Here are some points, each followed by its number:
array([-7, 52, 29, -62, -70, -12, 102, 4]) 0
array([-16, 72, 29, 16, -58, -5, 62, 59]) 1
array([23, -43, -11, 119, -5, -4, -8, 0]) 2
array([8, -11, 47, -73, 23, -11, 5, -9]) 3
array([-23, 31, -102, 31, 34, 24, -56, -22]) 4
array([-21, 70, -19, 57, -37, 0, 0, 0]) 5
array([12, -11, -8, 13, 11, 1, 8, -14]) 6
array([8, 10, 64, -40, -24, 0, 0, 0]) 7
array([-36, -3, 39, 48, 20, 35, 13, -29]) 8
array([-36, 22, -62, -26, 61, -22, -7, -47]) 9
array([-41, -62, -82, 84, 7, -29, -17, -36]) 10
array([33, -3, 36, -65, -89, 5, 33, 44]) 11
array([-11, 3, 35, -63, 11, 19, 19, -28]) 12
array([10, 1, 26, -87, 8, -24, 49, 24]) 13
array([-35, -39, -44, 18, 19, -11, -82, -13]) 14
array([17, 27, 70, -14, -3, 16, 30, -18]) 15
array([35, 58, -35, 3, 2, -21, 0, 0]) 16
array([-45, 30, 8, 11, -5, -46, -28, 0]) 17
array([-38, 39, 98, -53, -26, 62, 89, -13]) 18
array([-39, -28, -68, 27, -6, -45, -74, -26]) 19
array([-24, -13, -66, 119, 33, 22, -20, 0]) 20
array([42, 67, 43, -18, 16, -19, 23, -45]) 21
array([48, 23, 7, -15, -22, 24, 14, 33]) 22
array([-54, 68, 7, -70, -7, 0, 0, 0]) 23
array([19, 72, 52, -3, -19, -1, 93, -18]) 24
array([24, -45, -83, 79, 56, -21, -24, 46]) 25
array([4, -49, -15, 17, 59, -10, -51, -12]) 26
array([-29, 49, 45, -38, -12, 6, 18, -40]) 27
array([52, -62, 36, 77, 40, 62, -29, -69]) 28
array([-27, 10, -63, -8, 40, -27, 5, 0]) 29
array([-41, -42, -32, 54, 50, 45, 0, 35]) 30
array([5, 79, 49, -90, -13, 56, 0, 0]) 31
array([43, -49, 23, 5, -27, -63, -50, 17]) 32
array([46, -15, -40, 68, 13, 39, -53, -19]) 33
array([6, 49, 33, -66, 69, -31, -18, 45]) 34
array([1, -31, 15, -9, 71, 16, -28, 4]) 35
array([30, -8, 4, 36, -5, -47, 10, 0]) 36
array([8, 3, -1, -65, -16, -16, 9, -7]) 37
array([-8, 15, 68, -9, -41, -38, 94, -31]) 38
array([-45, 38, 54, -30, -32, 0, 0, 0]) 39
array([2, 37, -15, -3, -15, -39, 30, 5]) 40
array([-14, 54, 29, -47, -59, -30, 62, 40]) 41
array([-15, 29, 2, 21, 35, -12, 11, 47]) 42
array([-13, -23, 0, -89, 66, -35, 3, 52]) 43
array([-46, 21, 47, -27, -10, -6, 16, -5]) 44
array([-20, -56, -20, -29, 32, 1, 40, 53]) 45
New points follow, each followed by the numbers of its three nearest points above, looking only along the 3 directions in which the numbered points spread most, nearest first.
array([25, -37, -28, 85, 25, 0, 0, 0]) : 33 2 30
array([-52, 44, -22, -52, -47, -71, 29, 0]) : 23 40 41
array([3, 28, -2, -50, -30, 30, 0, 0]) : 44 37 39
array([33, 4, -48, -14, 7, 20, 20, 5]) : 42 6 17
array([-19, -108, 19, 88, 12, 0, 0, 0]) : 33 2 28
array([27, -76, 32, 91, 56, 18, -13, -8]) : 28 33 2
array([-56, -18, 44, 17, 43, -21, 53, 45]) : 22 42 6
array([-23, -72, -11, 77, 11, 34, -76, 3]) : 33 30 26
array([-37, -49, -32, 15, 50, 41, -25, -20]) : 26 30 14
array([7, -16, -61, 6, 44, 42, -83, 16]) : 14 26 30
array([-37, 36, -28, -11, 61, -34, -40, -3]) : 9 29 45
array([2, -28, 27, 86, 39, -59, -20, -79]) : 33 2 30
array([-25, 86, 71, -56, -105, -33, 112, 46]) : 0 41 1
array([3, -17, -62, 124, -32, -40, -25, -35]) : 20 10 2
array([17, -33, -32, 52, -28, 24, 12, 16]) : 36 6 8
array([38, -69, -88, 24, 3, 0, 0, 0]) : 30 14 19
array([24, -37, 33, -38, 0, -47, 15, 59]) : 37 12 45
array([22, 40, 77, -112, 35, 10, 87, -40]) : 31 18 13
array([11, 67, 86, -83, 21, 62, 80, -15]) : 18 31 11
array([-4, -78, -36, 53, -2, -38, -50, 0]) : 30 25 14
